In the data rows, 128 means zero.
Some points:
[113 111  84 159 136 139 145 130 135 155 106 142 133 129 116 128 119 109
 150 116 137 143 147 153  85 155 123 120 128 137 128 158 148 139 149 129
 132  78  90 122 164 123 158 108 134 117  99 104 144 202 142 131  96 192
 114 117 114 142 105  85 158 163 130 143]
[ 88 160 113 175 137 131 128 166 147  83 102 134 161 117 107 131 131 146
 155 121 124 159 120 120 116 121 139 139 141 116 101 165  73 156 119 132
 156 160 159 185 156 135 100 143 108 129 117 122 137 134 131 140 131 105
 108 124  86 108 172 134 144 157 138 113]
[152 154 119 160 148 101 113 135  89 134 130 134 149 122 114 150 129 145
  92 134 145  95 106 134 122 110 155 121  82 143 133 128 138  90 112 119
 169 109 104 118 119 107 140  98 118 163 119 101 127 102 171 138 149  92
 124 147 123  89 133 130 155 138 179 190]
[106 153 136 111 115 118 147 111 101 130 137 172 104 131  95 127  95 114
 120 152 142 138 129 127 119 164 155 157 135 119 137 135 124 134 143  73
 156 146 150 159 126 110 127  69 102 122  99 171 123 122 124  95 121 164
 105 145 190 107 124 161 171 104 103 114]
[102 139 134 150 129  88 120 112 105 113 100 127 112 129 151 123 163 129
 116 142 117  96 169 153 129 149 142 119 116 143  69 175 189 116  92 135
  73 168 127 156 138 112 109 146 131 118 146 141 146 154 105 124 140 148
 147 153 158 153 144 165 120 126 144 154]
[157 119 120 152 122 161 136  77 132 139 132 102 107 172 157 106 136  89
 140 100 191 149 160 128 139 116 116 128 126 108 109 129 132 132 126  90
 145 125 105 156  86 158 126 136 113 157 159 184 162 131 157  95 119 109
 104 132  91 141 155 129 125 139 124 137]
[139  94 161 111  90 157 147 168 118 185 123 134  87 130  77 132 127 186
 113  90 145 119 170 163 133 131 162 118 169 153 133 115 128 132 101 152
 170 140 125 120 150 135 108 186 118 163 128 134 121 137 128 124 126 113
 128 100 135 122 144 130 134 106 136 138]
[145 137 124  99 102 116 136 115  97 127  85 133 135 167 107 116 140 145
 159 156  94 163 126 113 160 138 149 109 117 156 150 120 171 160 147 147
 120  54 155 165 110 140 119 129 121 129 117 130 142  94 119 164  89 112
 125 151 144 136 174  91  97 130 166 107]
[167 114 125 121 142 162 116 163 138 129 156 130 158 135 152 172 146 111
 140  82 110 118 139  71 129 157 153 161 160 109  85 122 126 145  78  96
  93 103 111 107 117 126 104 105 111 143  96 144 115 112 128 158 135 145
 153 127 164 128 148 111 115 160 143 125]
[125 148 132 120 130 109 125 122 127  95 145 122 118  79 117 122 113 147
 160 106 148 135 106 159 136 139 113 204 116  87 156 117 153 112 110 134
 111 133 156 108 100 118 157 152 160 136 114 174 136 180 145 176 128 132
 115 127 124 108 142  97  92 114 126 129]
[124 122  88 106 108 129 160 119 135 121 161 132 122 105 134 129 107 109
 137 151 103 137  95 139 134  91 131  86 153  95 113  91 185  87 124 146
 121 147 124 115 153 139  54 115 115 131  95 139 169 133 162 142 152  88
 130 102 122 150 111 129 179 115 122 121]
[128 114 118 124 175 135 147 154 142 117  96 119 107 139  95 120 128 100
 115 197 154 111 138 139 162 149 134 163 108 121 156 151 126 116 137  95
 133 124 164 105  97 145 123 152  81 136 120  99 133 133 122 137 174 124
 173  97 114 159 102 140 119 179 130 103]
[113 165 121 139 135 130 124 145 124 198 129 144 143 113 152 111 159 134
 152 155 111 113  80 129  97 147 121 119 138 137 134 117 105 101 156  71
 107 160 118 110 124 164 120 169 150 170 106 136 151 124  96 102 106 142
 113 156 120 128 104 127 103 116 171 102]
[ 96 136 156 123  87 152  68 142  98 118  93 134 108 104 165 113 122 129
 147 120 139 134 126  86 120 119 103 159 154 123 139 129 103  95 159 187
 150 112 119 122  97 123 128  93 132 127 117 140 145 132 107 102 161 147
 134  93 131 183 123 140 129 141 177 160]
[160 129 108  72 141 102 124 167 112 107 133 137 130 154 158 127 163 152
 117 110 183 127 107 121 133  89 157 107 137 126 126 138 121 167 161 115
 123 130 163 135 158 133  94 106 123 116 122 124 116 147 141 144 128 144
 103 137 106 146  75 147  75 101 103 179]
[139 172 139 131 149 144 119  98 156 158 110 109 115 132 111 164 124 109
 139 114 173 121  79 161 127 114 123 103 131 106 117 129 114 165 135 146
 116 110 170  86 152 107 112 103 156 137 202 125 138 131 105 148 124 141
 160 136 154 117 157 155 153 118 161 102]
[136 106 113 111 132 132 151 115  88 141 121 123 135 134 138 130 110 181
 152 148 123 133  99 136 114 150 101 110  97  85 108 180 101 138 110 154
 156 147  58 112 119 157 152 114 101  82 133 156  97 108 124 161  90 103
 158 111 128 139 122 155 105 126 120 120]
[116 108 128 176 125  60 110 126 144 136 153 120  76 169 116 121 151 108
 141 142 116 126 118 118  92 108  94 143 188 133 124  94 117 140 112 116
 161  98 117 130 123 135 140 126 115 135 131 112  96 130  94 184 130  93
 131 153 146 140 130 142 116 104  94 151]
[130 156 131 133 154 124 130 133 119 139 151  93 119 116 118  63 118 136
  91 100 105 127 157 127  76 110  76 151  95 128  84  98 136 156 178 132
 127 140 147 134 142  98 114 133  94 138 129 130 105  95 162 127 102 145
 144  96 142 139 107 109 127 126 154 107]
[152 146 116 135  52 145 145 140 134  99 140 122 145 154 164 140 123 152
 114 150 165 181 111 128 107 124 104 122 122 127 123 147 135 148 102 131
 106 139 132 120 128 106 184 158 109 162 123  88 153 108 112 114 172 135
 156 137 145 110  97 112 151 103 111 112]
[119 117  93  97 132 102 132 116 132 127 140 168 148 124  97 105 144 112
 114 118 108 127 126 109 126 138 113 108 120 122 169 137 104 145  97 153
 102 136 115 135 151 124 167 142 174 188 167 145 103 107 172 122 158 134
  83 118 153 193 128 146 134 168 122 121]
[138 102 107 173 141 115 149 112 119 154 129  99 156 123 169 135 128 163
 108 159 103 123 144 101 165 126 157 133 154 124 131 111 108 103 113 148
 139  99 172 152 124 109 143 113 142 143 160 140 133 153 132 139  99 149
 125  68 133  89  79 164 117 127 122 108]
[140 158 147 155 110 143 150 105 115 125 163 115 106  62 125  78 148 131
 137 151 139 125 158  99 182 125 125 109 144 113 140 158 125 135 123  84
 134 122 110 115 162 131 122 126 161  80 138  81 119  97 121 131 150 144
 107 100 143 117 150  93 110 125 128 153]
[122 132 143 151 111 143 128 128 170 135 148 123  85 134 130 124 100 146
 133 139 135 133 120 123 146 142 108  94 105 172 124 124  98 110 113 164
  83 127 150  93 109 128 108 114 118 132  68 102 110 124 187 104 109 153
 107 148 120 107 157 181  96 142  94 136]
[112 118 160 134 104 143 129 139 110 145 176 137 106 153 131 113 111 117
  90 106  89  81 116 167 151  94 160 137 147 138 113 177  98 146 139 141
  95 117 140 145 103 147 154  80 141 123 130 138 147 122 130 146 140  93
 131 148  99 126 107  85 130 135 123  94]
[158 112  93 130 122 132 121 125 133 107  96 143 158 105 128 144 127 141
 139 150 119 101 145 142 153  70 122 146 137 147  90 104 116 100 160 132
 122 149 147 108 135 199 170 127 104 125 151 123  84 138 137 100 114 151
 133 145 155 137 170  96 148 107 111 134]
[ 89 127 108 151 155 148 121 116 121  98 134 175 163 159 100 125 154 131
 134 114 140 113 152 162 124 120 109  65 125 138 160  87 126 124 108 138
 140 158 113 119  76 120 110  95 122 112 126 134 149 112  98 134 158 171
 146 100 131 105 128  93  85 109 120 110]
[ 99 105 162 118 138 133  91 130 176 140 112 147 113 105 150 172 145 119
  92 145 165 142 101 164 142 109 115 126  99 106 111 125 129  89 136 123
 124  91  98 194 165 123 124 148 127 127 104 132 124  86 118 146 123 136
 107 115 168 119 128  99 117 146  88  99]
[134 134 139 137 162  95  86  87 154 135 123 149 142 142 156 130  66 111
 105 129 131 145 106 120 124 169 170 112 178 131 138 130 146 166 144 150
 112 155 126 125 108 154 140 181 113  92 121 118 103 129 156 111 150 109
 123  96 135 107 123 105 135 110 147 150]
[140 102 140 135 113  83 146 117 109 126 138 131 142 155 108 169 143 131
 131 115 145 153 153 123 142 136 125 162 125 129 139 131  79  90 165 128
  69 140  92  98 106  76  83 146 126  95 155 100 113 135 128 125 110 113
  94 123 102 149 126 118 165 111 145  99]
[160 106 106  87 164  96 106 148 119 138 135 123  97 130 126 113 131 128
 153  78 107 120 100 111 144 128 118 112 128 139 133 144 141  99 156 116
 118 153 137 125 144  84 179 123 111 135 127 111 180 127  90  85 120 105
 143  82 117  98 180 130 137 136  90 128]
[116 117 136 131 121  99 128 129 147 133 171  91 166  89 110 128 116 137
 111 117 137 122 118 109 147 116 139 129 111 152 148  99 146 161 132 143
 137 103  89 119 153 138 150 136  65  90 138 161 159 146  85 124 158 166
 105 183 104 140 130 161 121 155 149 100]
[143 169 148  89 127 155 125 110  80 109 124 127 156 143 112  93 164  83
 122 124 110 120  95 132 132 119 129 117 139 139  83 118 124 114 117 137
 161  91 115 125 106 112 117 189 150 103 113 124  80 165 115 108 139 133
 122 139 124  97 112 150 149 160  90 101]
[149 129 143 111  78 132 144 117 151 113 152 151 136 146 136 158 123 113
 103 151 116 101 131 120  85 132 125 129 114 130 156  98 117 124 159  95
 144 141 125 175 148 134 140 132 184  94 118 118 138 159 153 138 121 137
 197 109 106 141 176 161 109 147 152 130]
[135  73 115 133 124 162  81 143  98 132  99  94 102 120 131 127 144 101
 135 127 137 104 141  88  89 142 124 107  93 121 152 114 137 125  91 131
 123 165 178 134 131 138 151 139 148  72 122 124 131 106 140 166 118 137
  87 152 110 109 115 124 170 110 144 103]
[ 95 114 150 110 174 165 147 129 129 158 146 178 125 131 153 151 119 146
 127 157  82 178 142 116 127  97 110 150  93 158 113 133 138 143 130 110
 144 119 151  93 104 109 129 156 144 113 164 145 151 122 122 143 139 129
 123 144 113 132 136 130 149 132 106 194]
[156 147 113 101 132 147 119  74 131 133  99 129 130  85 134 129 117 117
 141 129 116 123 150 152 123 176 118 164 129 187 143 113 106 122 110 133
 101 132 119 142 181 118 108  94 120 158 126 138 107 106 111 133 154 106
 158 134  51 125 104 123 122  90  96 142]
[101 128 149 119 135 145 153 139 143  81 132  79 110  91 115 173 126 128
 161 102 109 104 136  84 125 155 142  83 155 134 138 148 147 109 181 135
 150 132 112 139  90 119 133 148 131 177 161 127 109 115 153 144 110 133
 157 167 126 128  99 118 134 107  96 136]
[113 115 144 146 159 136 135 147 104 126  85  97 143 133 107 113  87 106
  95 114 111 178 144 123 104 113 167 120 123  83 126 112 111 102 110 124
 128 109 128 104 153 124 134 111 153 126 126 113 136 136 142  82 136  95
 146 168 136 158 139 123  69  81 105 115]
[116 108 140 103 118 131  90 134 156  98 147  97 161 121 116 136 163 105
 115 137  93 163 125 186 134 120 107 160 161 119 173 161 161 139  90 116
 144 141 123 128 118 147 115 110 130 124 137 109 122 102 127  77  56 143
 131 127 119 115 103 144 128 135 167 153]
[ 90 141 127 117 138 145 154 162 144 127 142 123 163 184 177 119 101 152
 145 130 154  66 157 122 149 160  99 157 128 114 148 102 169 131 138 157
 148 136 132 117 160 126 115 110 151 120 143 102 110 127 108 105 120  71
  98 163 148 117 132 118 126 151 116 123]
[163 139 150 143 108  90 151 134 193 115  82 138 109 111 125 114 116 126
 138  98 105 128 138 117 134 107 144 116  54 131 123 111 125 168 110 117
 134 137 113 125  93 149 115 112 167 135 107 140 113 151  72 106 118  99
 126 109 146 121  83 126 156 130 132 139]
There is one direction along which these points spread out most. Take the direction at right angles to it along which they spread out most. Go by this last direction. How many in every 100 of the points above lie lower along it than each point below? Answers are rounded to whole numbers. More than half of the points above lie lower than the first one.
[ 88 160 113 175 137 131 128 166 147  83 102 134 161 117 107 131 131 146
 155 121 124 159 120 120 116 121 139 139 141 116 101 165  73 156 119 132
 156 160 159 185 156 135 100 143 108 129 117 122 137 134 131 140 131 105
 108 124  86 108 172 134 144 157 138 113] 26
[ 90 141 127 117 138 145 154 162 144 127 142 123 163 184 177 119 101 152
 145 130 154  66 157 122 149 160  99 157 128 114 148 102 169 131 138 157
 148 136 132 117 160 126 115 110 151 120 143 102 110 127 108 105 120  71
  98 163 148 117 132 118 126 151 116 123] 12
[140 158 147 155 110 143 150 105 115 125 163 115 106  62 125  78 148 131
 137 151 139 125 158  99 182 125 125 109 144 113 140 158 125 135 123  84
 134 122 110 115 162 131 122 126 161  80 138  81 119  97 121 131 150 144
 107 100 143 117 150  93 110 125 128 153] 55
[113 111  84 159 136 139 145 130 135 155 106 142 133 129 116 128 119 109
 150 116 137 143 147 153  85 155 123 120 128 137 128 158 148 139 149 129
 132  78  90 122 164 123 158 108 134 117  99 104 144 202 142 131  96 192
 114 117 114 142 105  85 158 163 130 143] 64
[143 169 148  89 127 155 125 110  80 109 124 127 156 143 112  93 164  83
 122 124 110 120  95 132 132 119 129 117 139 139  83 118 124 114 117 137
 161  91 115 125 106 112 117 189 150 103 113 124  80 165 115 108 139 133
 122 139 124  97 112 150 149 160  90 101] 17
[135  73 115 133 124 162  81 143  98 132  99  94 102 120 131 127 144 101
 135 127 137 104 141  88  89 142 124 107  93 121 152 114 137 125  91 131
 123 165 178 134 131 138 151 139 148  72 122 124 131 106 140 166 118 137
  87 152 110 109 115 124 170 110 144 103] 38
[113 165 121 139 135 130 124 145 124 198 129 144 143 113 152 111 159 134
 152 155 111 113  80 129  97 147 121 119 138 137 134 117 105 101 156  71
 107 160 118 110 124 164 120 169 150 170 106 136 151 124  96 102 106 142
 113 156 120 128 104 127 103 116 171 102] 88
[139  94 161 111  90 157 147 168 118 185 123 134  87 130  77 132 127 186
 113  90 145 119 170 163 133 131 162 118 169 153 133 115 128 132 101 152
 170 140 125 120 150 135 108 186 118 163 128 134 121 137 128 124 126 113
 128 100 135 122 144 130 134 106 136 138] 48
[160 106 106  87 164  96 106 148 119 138 135 123  97 130 126 113 131 128
 153  78 107 120 100 111 144 128 118 112 128 139 133 144 141  99 156 116
 118 153 137 125 144  84 179 123 111 135 127 111 180 127  90  85 120 105
 143  82 117  98 180 130 137 136  90 128] 93
[152 154 119 160 148 101 113 135  89 134 130 134 149 122 114 150 129 145
  92 134 145  95 106 134 122 110 155 121  82 143 133 128 138  90 112 119
 169 109 104 118 119 107 140  98 118 163 119 101 127 102 171 138 149  92
 124 147 123  89 133 130 155 138 179 190] 57
[139 172 139 131 149 144 119  98 156 158 110 109 115 132 111 164 124 109
 139 114 173 121  79 161 127 114 123 103 131 106 117 129 114 165 135 146
 116 110 170  86 152 107 112 103 156 137 202 125 138 131 105 148 124 141
 160 136 154 117 157 155 153 118 161 102] 33
[158 112  93 130 122 132 121 125 133 107  96 143 158 105 128 144 127 141
 139 150 119 101 145 142 153  70 122 146 137 147  90 104 116 100 160 132
 122 149 147 108 135 199 170 127 104 125 151 123  84 138 137 100 114 151
 133 145 155 137 170  96 148 107 111 134] 62
[160 129 108  72 141 102 124 167 112 107 133 137 130 154 158 127 163 152
 117 110 183 127 107 121 133  89 157 107 137 126 126 138 121 167 161 115
 123 130 163 135 158 133  94 106 123 116 122 124 116 147 141 144 128 144
 103 137 106 146  75 147  75 101 103 179] 19
[119 117  93  97 132 102 132 116 132 127 140 168 148 124  97 105 144 112
 114 118 108 127 126 109 126 138 113 108 120 122 169 137 104 145  97 153
 102 136 115 135 151 124 167 142 174 188 167 145 103 107 172 122 158 134
  83 118 153 193 128 146 134 168 122 121] 79
[163 139 150 143 108  90 151 134 193 115  82 138 109 111 125 114 116 126
 138  98 105 128 138 117 134 107 144 116  54 131 123 111 125 168 110 117
 134 137 113 125  93 149 115 112 167 135 107 140 113 151  72 106 118  99
 126 109 146 121  83 126 156 130 132 139] 52
[138 102 107 173 141 115 149 112 119 154 129  99 156 123 169 135 128 163
 108 159 103 123 144 101 165 126 157 133 154 124 131 111 108 103 113 148
 139  99 172 152 124 109 143 113 142 143 160 140 133 153 132 139  99 149
 125  68 133  89  79 164 117 127 122 108] 24
